Each path below is one point turned by a fixed rotation once a step. After each direction that follows a path, write how fast that rotation turns it, in deg/step (0 if it stays still).
Each turn is a multiple of 5 degrees from 10 to 175, or 0.
Each row of a path follows its step; steps can be skipped.
Rotation 1:
step 0: -2.009 1.272 1.917 -1.239 -1.505 1.689 -1.844 0.632 -0.437 0.331 -0.183
 -2.251 3.018 0.879 -0.497 -0.578 -0.362 1.561 0.035 0.972 1.356 1.314
 1.146 0.637 -0.153 -1.590 0.668 -2.726 1.476 -1.384 0.857 -0.442 0.204
 -0.872 -0.960 -3.353
step 2: -0.706 3.009 1.198 -2.925 -1.104 -1.313 1.609 -0.036 -1.555 -1.610
 -0.121 0.528 -1.206 2.478 1.442 0.634 2.053 0.095 -2.062 -1.297 -0.324
 1.424 -0.358 0.672 0.768 0.993 0.172 -0.261 0.035 0.606 0.427 -0.270
 -0.070 3.831 0.211 -0.458
step 3: 1.567 -0.752 -2.096 1.190 0.660 0.221 2.081 0.266 2.237 0.407 -0.054
 0.433 -1.001 -2.855 0.553 -2.132 1.887 -0.224 0.906 1.630 0.511 -0.305
 0.943 0.486 -0.498 -0.203 -3.071 -1.828 -1.893 1.649 -1.365 -2.375
 -1.204 -0.306 -0.005 -1.663
step 7: -2.194 1.557 1.350 -0.336 -0.914 3.578 -1.929 -1.926 -0.608 0.629 -1.174
 0.477 -3.351 -0.545 0.899 -0.184 0.888 0.627 -1.706 -1.965 1.685 0.860
 1.268 -1.561 -1.014 -0.854 0.367 -0.090 -1.843 -0.289 -0.767 0.653
 -0.271 -1.470 -1.056 -0.729
step 9: -1.194 0.917 1.294 -1.212 0.554 -0.862 -1.873 1.122 -1.968 -0.826 -1.341
 -1.064 1.225 -0.604 -0.165 -0.298 1.187 0.826 0.206 -0.266 -0.667 2.246
 -0.555 2.013 -2.491 -0.804 -0.495 -0.955 2.220 -1.864 2.757 -2.151
 -0.242 0.440 -3.194 -0.890
step 12: 0.521 -0.276 -1.294 1.256 -2.849 0.388 2.230 -1.740 -0.506 0.582 -0.210
 -0.238 -0.152 -2.089 -2.471 -0.880 0.234 -1.354 -1.740 1.071 1.076
 0.560 0.445 -1.310 -0.864 0.699 -3.616 -0.055 -0.396 0.553 -1.300
 -2.023 -1.117 -2.244 1.122 -1.442
step 13: 0.081 -0.173 0.338 1.357 -1.074 -0.176 -2.577 0.209 -0.257 -2.466 1.023
 -1.509 1.588 0.597 0.878 -3.132 -0.944 0.697 1.049 -1.300 -1.479 -1.057
 0.638 1.606 -0.426 -0.442 1.958 2.212 1.509 1.708 -1.732 0.722 -1.453
 1.207 2.349 0.843
step 14: -0.599 0.580 0.344 0.507 0.404 1.403 1.646 -1.879 -0.287 1.795 -3.681
 -0.060 -2.069 -0.171 0.520 1.696 -2.068 0.451 -0.537 1.938 1.323 -1.452
 -0.977 2.390 -2.975 -0.709 -0.526 0.053 1.197 -0.063 -0.847 0.973 0.836
 1.010 -1.814 0.840
step 15: 0.942 1.985 -1.249 -1.306 0.620 -0.560 -0.243 0.699 3.621 -1.908 3.762
 -0.368 -0.297 1.196 -0.144 0.391 1.360 -1.037 1.104 0.707 2.392 -0.142
 -2.255 -0.897 0.521 -1.855 1.434 1.929 -0.005 -1.559 -0.194 0.883 0.742
 -0.666 -0.030 -0.689
step 16: -2.271 1.377 -0.017 0.796 1.576 0.809 -2.727 -0.536 -0.316 1.810 -1.375
 1.537 -2.391 -0.675 1.490 -0.737 -0.867 1.155 0.152 -0.588 1.118 2.354
 2.951 -1.018 0.775 0.003 -0.535 -0.821 -1.009 -1.551 2.415 -1.111
 -2.000 -0.568 -0.105 0.687
Directions:
-0.127 -0.479 0.556 0.198 -1.309 -0.144 -0.086 -0.613 -0.198 -0.503
 -0.462 0.155 -0.763 0.122 0.923 -0.741 -0.931 0.684 0.120 0.344 0.077
 0.363 -0.166 -0.285 0.524 -0.305 0.256 -0.413 -0.182 -0.426 0.303
 -0.962 0.539 0.254 -1.199 -0.178 => 160
0.853 -0.032 -1.249 -0.356 0.843 -0.485 -0.329 0.767 0.438 0.198 -0.359
 0.551 -0.391 -0.350 0.381 0.122 0.455 0.169 0.083 0.513 0.075 1.267
 -0.292 -0.558 -0.056 0.245 0.313 -0.022 0.023 -0.019 0.448 -0.351
 -0.724 1.207 -0.688 0.022 => 55
0.034 -0.132 -0.018 0.807 0.303 0.422 0.203 -0.238 0.045 -0.193 0.605
 -0.156 0.161 -0.366 -0.098 0.548 -0.682 -0.581 0.057 0.925 -0.428
 -0.496 0.588 -0.218 -0.229 0.990 -0.664 0.962 -1.236 -0.308 -0.104
 0.144 -0.153 0.454 -1.089 -0.850 => 160
-0.961 -0.723 0.738 0.310 0.587 0.009 -0.580 0.748 -0.413 0.093 -0.046
 0.042 -0.514 -0.790 -0.312 0.431 0.977 0.653 -0.132 0.258 0.545 0.083
 -0.191 -0.019 1.184 0.070 0.314 0.503 0.318 -1.100 -0.178 0.700 0.181
 -0.460 -0.501 -0.190 => 40
0.875 -0.375 0.262 -0.204 0.258 0.598 0.008 0.904 -0.671 -0.242 0.078
 -0.461 -0.115 0.297 0.243 -0.185 -0.762 -1.091 -0.464 -0.652 0.121
 0.795 -0.131 1.055 0.753 -0.973 0.116 0.718 -0.546 -0.417 0.323 -0.038
 0.047 0.337 0.475 -0.528 => 160
0.068 0.481 0.703 -0.346 -0.034 -0.209 1.059 0.717 -0.150 -0.477 -0.056
 0.438 0.944 -0.450 0.280 -0.098 0.649 -0.032 0.421 -0.685 0.685 -0.138
 0.998 0.129 -0.057 0.485 0.057 -0.671 -0.820 -0.477 1.384 -0.048 0.210
 0.043 -0.400 0.416 => 45
